Each row is where one point has got to under a steady rotation. How many steps took it there?
The counts run from 0 to 1283.
[-12 -15   8   8  14  22  16  -3  28  -9  -6   2  -8  23  -4 -19  24  -9
  -5   6  -4  -2  -6 -19  -3 -25  21   1   5   5  11  14  -1   2 -11 -13
   1  15  -8   5  -4   4 -19  -2  -9  -8  -6  -7   2  18  -3  16  -4  21
  -6  17   6 -10   0  -2   8   1] => 556
[ -3  -2  -8  -6  24  29   4  -8  29   0 -15  15  -2  18   0   4  14  -5
  12   9  -9  -4  18  -7  -6 -19  -7   8  11   5  14   8   0  -5 -12  -7
 -13  20   3  12   2  18  -5   4   1 -18 -10   1  21  15   9  14  -5   5
  12  -5   9 -10  11  -7  11  -7] => 560
[-19   3  -5   6  27  15  -6 -17  17   2   2   5   0  11  -5 -13   3  13
  25  -4   4  -4  12  -9  -8  -3   2  23  13  -8  13  13 -23  -5 -13   5
 -18   9   0 -25   8  -3   1   8  -6 -11  -5  -7  14  19  -5   1  -5 -15
   4 -19  14  17   5  -1   1 -14] => 250
[ -5   2  -2  -4  21  20  10  -7  24   2 -14  22  -4  22   0  -2  -2  13
   7  12   9  13  15  -1 -14 -20  -1   8   6   5  10  26 -13   0  -4   5
 -24   4   0  -2   2   1  -4  20  -1   2 -13  -4  13  10   1  -3   1 -13
   9  -4  22  10   7   2   5 -15] => 1255
[-20  -7  -1  -8  10   4  -6 -16  31  -8   7   7  -7  21  -1 -10  17 -10
  19   3 -13 -17   6 -13   2   5  21   5  16 -10   4  12  10   4 -11 -22
   8  20 -11   8   4  -2  -4  -3  -1 -15   9  -8   4  30   3  20  -2  10
   1   4   2  -7   7  -4   0   2] => 665
[-16 -18   4   6  16  19   8   0  24  -9 -11   4  -6  19   4 -15  27  -2
  14  -5   5   5   1  15 -13 -10  10  -1  10   1  14  26  -6 -10 -11 -15
  -2  23  -5  14   3  -7 -18   4  -8  -3   3   1   5   4   8  17  -6  -2
  -1   4 -17 -18   8   1  -8   1] => 402
[-13  -7   4  -6   3  19   0  -9  25  -3   6   6   8   8   2 -13  11  -7
  37  12  -7 -11   4   7   4   7   4  -2   6   4  12  27  -8 -18  -9  -7
  13  16 -13 -13  11 -10   6  10  -5 -12   3   0  -6  35  10   5   5  -3
   7  -1  14 -19   3   5  -1  -6] => 1016
[ -8 -20   6   0  21   0  13  -8  26   1 -14  18 -19  31  -5  -6  10  13
   9   6  21  11   6   6 -12 -14   7   5   8  -7   5  23 -14   1  -8  -6
 -10  10  -7  -1  16  -8 -11  16  -6   2   5  -7   5  -2  -7   7  -6 -12
  -1   2   2  11  11 -10 -12   4] => 66
[-14   6 -10   4  26  23  -2 -18  22   2  -4  -2   2  17 -11  -8  11  -1
   5  -5  -5 -16  11  -7   0  -2  -1  13  23  -1  25  -1  -5   0  -5  -5
 -21  11   6  -9  -6   7 -16   5  -7 -13 -15  -9  16  27  -6   8  -9  -4
  22 -19  10  -4   5  -3  15  -6] => 27
[-22   0   0   1   2  17  19  -6  34  -4 -10  -3   1  21 -12  -5   2  -7
   3  -2   5 -10   9  -2   4  -3  10 -18  14   8   2  17   4   2   0 -28
  -3  15  -1   3  -2 -10 -21   9  -8  -3  -6  -6   0  31   4  10   3  15
  15   5  -2  -1  11  -2  -3  14] => 436
[-17   4   6   2   9   0   3 -20  29  -2  -8  22 -18  29  -1  11  -4  10
  21   5  11   3  17   5  -5   7   4 -11  15   1   9  22  -7   5  -5 -10
  -6   4  -5 -14  19  -5   3  16  10   0  -4  -6   2  25 -11  11   9 -12
  26   0  17   6  11   8 -15  -2] => 235
[-14 -16   6   6  17  31  12   4  28  -7  -6   4  -1  15  -1 -22  25  -2
   4   9  -8  -2  -5  -6  -7 -26  12   6   1   1  19  19  -5  -3 -10 -11
   2  16 -11  13  -6   1 -21  -3 -16 -12   0  -2   3  14   9  14  -6  12
  -6   9   0 -13  -2   2  12  -4] => 961
[-23  -9  -4  17  18   6   4 -20  25  -2   3  -6   8  24   9 -16  20   0
  23 -13   4  -2 -12   0  -5  11   5   3  27  -2  15  17  -2 -22  -2  -2
   0  17   2   6  18   0  -8  13  -6  -9 -11   5   5  14  -8   6  10  -4
  17   7  -4  -7  -3  11   0  13] => 645
[-17 -26  13   1  12  -5   1 -18  29   0   0   3 -10  34  -7 -16  20   3
   8  13   8  -9 -11   3   9   6   4  -3  11 -14  14  13 -10  -6  -6  -6
  12   9 -12 -17  21 -12 -13  19  -7  -5  12 -13  -4  15 -20   4  -3  -5
   4   6   6  -2   2  -5  -2  10] => 821
[-10  -2   8  18  13  24  10 -16  31  -3  -3   4   6   4  -7 -22  23  -5
  13   9  -3 -12   0  -6   0  -9  11  -1   3  15   8   9 -15  -3  -6  -5
   0  18 -14 -19   4   8 -19  10 -20 -12 -11  -3  -2  13   0   9  -2  10
   5   1   6 -11 -18   0  14   5] => 495
[-17 -10  19  -2   6  27  -4  -2  16 -10  -2   5 -14  20  -9 -12  15  -2
   0  15  -5  -4  -4   1   7 -17  -1 -13   5   0  18   6 -10   5 -12  -6
  11   3 -12 -12  14   3 -14  -2  -1  -9   2  -9   7  21 -10  14   8   9
   3   2  21 -27   8  10  -1 -12] => 683
[-20 -13   9  12   0   4   3 -11  27   1  -1  -2   3  17  -7 -17  11  -2
  19   4   9 -11   3  11   4   8   7 -10   4   4   1  14 -12  -6  -9 -15
  12  16 -10 -33  18 -19 -11  17  -5  -6   1 -11   1  21  -3   5  -3  -4
   9  -1  -1 -12   8  -9 -14   6] => 881
[ -8 -22  -9  -6  10  13   8  -1  23   0  -6  -5   5  24   5 -18  24 -12
   7   6  -6  -8   6  -7  -5  -8  15   9  10  -3  15  26   3 -14 -11 -14
  -5  22   2  10  -1  -5  -8   8  -2  -9  -4 -15   9  20   4   2  -4  11
   6   4  -4 -17  17 -10   6  -1] => 267
[ -6   2   9  17  19  11  12 -10  32   4 -11  12  -7  22 -14  -5   6   0
   3   6  17  -2  16 -16  -5 -13  12   9   1   2  -2   4 -14  10 -12  -9
 -20   6  -1 -26  15  10 -15  13  -2 -13 -14  -8  17  -1 -12   8  -7   9
   2   0  10  13   3 -14  -7  10] => 426
[-14 -14  -6   9  15   2  17 -11  34   0  -4   0   7  33   0 -12   4   0
  21   0  13   2   4 -11  -5   1  12   7   8  -1  -2  20  -3 -12  -1 -10
  -7   7   4  -1  16  -1  -5  23  -2  -7  -8   0   1  12  -8  -5   8   7
   4  13  -2  18   5  -8  -2  16] => 85
[-26  -3   3  13  20   5   9  -8  23  -4   4   9  -5  26  10 -10  -4   7
  18  -6   8  13   6 -15 -21 -18  18   6   7   2  16  26  -7  -1 -11  -1
 -13  -2   1   0   8   0  -5   8  12   2 -13   0   7  21 -10   9  14   1
   1  18  11   6   6  15  -2   0] => 576
[-25  -9  -1  18  11  16   6 -13  17  -3   0 -10   8  14  -2 -25  24   4
  13 -13   6 -11  -5   3   0   6  12   3  10  -1  21  20 -14  -7  -4  -6
  -5  13 -10 -16  -1 -17 -17   7 -22   1 -10  -8  -1  17  -2   6  -7  -8
   9 -10  -7  -1 -11   5   3   1] => 1279
[-18 -16  13  15  14   8  -7  -8  20  -2  -2   2 -17  22  -4 -24  25  -5
  -5   0  -1   4  -2   7  -7 -18  15   4   6   0  18   8 -11   7 -14  -9
  -3  11 -12  -4   8  -4 -26   5   3  -6   0 -20   8   9  -4  23 -12  -1
   3   2  -3 -25   2   1  -1  -1] => 1096
[-23   4   4   6  20  39   8  -5  11  -6  -3   0   0  13 -10 -15   6   2
  15  -6   2   7   4   6  -6 -23 -13  -8  10  12  26   7  -9  -7  -6  -4
   0   7   1  -7   7   6 -21  12  -5 -12  -8   7  15  19  -5  12   4  -2
   8  -8   7 -18   5  13   4  -5] => 8
[ -8  -2   1 -10  14  22   9  -9  25  -4 -16  14  -9  10  -7   1  14   7
  -4   5   6 -13  26   0  -4  -9  14  -3   7   1   3  23 -13  11  -9 -21
 -22  19   1  -5  -7  -6 -10   0 -17   2  -8  -8   8  13   5   9  -6   2
  11 -17   7   5  16 -17  -3  -8] => 384
[-23  -5   5   7  21  18  -9 -24  17  -9   2  -4  -6  19  -9  -4  10   1
  13   0   3 -17  -1  -1   7  14  -4  -6  27  -4  18  -6 -10  -1   1  -1
   2   6  -2 -17  17  14  -9   1  -8 -11  -7   0  10  22 -22  13   7   3
  17 -10  15  -8   0  11  -4  -3] => 304
[-13 -10  15   4   5  15  22  -1  31  -8   1   7  -2  23  -5 -17   2   3
   7  13  10   6  -1 -16  -2 -20  16  -5  -6   5   0  23 -14   4 -10  -7
   5   1  -9 -17  12   0  -8  13  -5  -4  -5   3  -3  20  -8   2   7  17
 -14  17  19   6   7   3   0   1] => 1244
[-16 -10  -5   4  25   7  -1 -24  26   1  -7   0   0  31   2  -2  19  -2
  16  -2   2  -9   0   1   1  13  -7   6  31  -3  17   0   1 -11   0  -6
  -6  17   6   8  17  16  -7  13   1 -17  -8  -4  12  10 -10  10   4  -3
  21  -3   0 -11   0   2  -2   6] => 19
[-13  -7  -3 -11  12  22   4 -11  21  -6  -3   2   8  24   4  -2  10   5
   2  10  -6 -15   3 -14   2   1   4  -3  17  -1  22  11  -9  -9   2  -7
  -2   9   8  -9   4  10  -7   4  -8  -5 -18  -6  11  29 -17 -11  12  14
  19   2  23  -8  11  12   9  -7] => 439
[-24  -1   8   9  16   6   3  -3  17   1   2   6  -3  29  -3 -14 -14  -2
  19  -3   6  16  10  -6 -10 -24  -1   2   4   4  15  11  -6   0 -12  -3
  -8  -7   3 -16  18  -2  -4  19  14 -13  -7  -3  20  27 -10  10   7   3
   2   6  17  -2  20   8 -11  -2] => 1041
[-12  -8   5   0   6  30   6  -5  17  -6  -1  -2   7   3   3 -16  15  13
  11   4   0 -11   7  -7  -1  -8  14   0   0   8  20  30 -27 -10  -3  -3
  -8  10  -4 -22  -3  -7  -7   4 -17   1 -18  -3   3  16  -5  -6   4   1
   8  -9  22  -7   2   9  11 -19] => 386
[-14 -18   5   7  31  16   8 -10  22  -5   4   0  -2  23  -8 -15   7  10
  22   5  13   1  -3 -15  -2 -14   0  17   7 -11   6  10 -20 -10 -11   6
  -2  10  -1 -12  17  10  -2  12 -14 -20  -1   6  13   6 -10  -4   1   1
 -16  -3   8  14   7  -7   0   3] => 824
[-10  -3   2 -14  19  12  10  -6  29   1  -6  16  -5  30  -1   4  -6   7
  12  21  -2   5  11 -18  -4 -16  -1   6   7  -2  10  19  -4  -3  -6   3
  -4   5   2  -5  12  12   2   8   3  -8  -4  -1   7  25  -9  -7   7   4
   2   6  32  10  17   1   5  -7] => 216
[-13  -4  17  10   4  16  12 -11  33  -4   4  11  -3  20  -6 -13   9   1
  17  18   1   1  -8  -5   3 -15   7 -15   0   8   7  20  -7   2  -5  -4
  12   2 -20 -19  14   5 -11   7  -7  -2  -5   2 -10  24  -8   6  14   7
   3  15  21 -11 -13   9   4  -1] => 907
[-19   2   5   4  -3   9   1 -13  30   0  -4   4   2  12  -4  -5  14 -13
   5   6  -6 -20  11   0   3  -1  15 -18  13  13  11  15   3   3  -3 -26
   0  11  -5 -13  -1 -10 -17   6  -3  -3 -11 -17  -3  33   1  11  -1   7
  24   5   9 -19   2   4   4   0] => 98
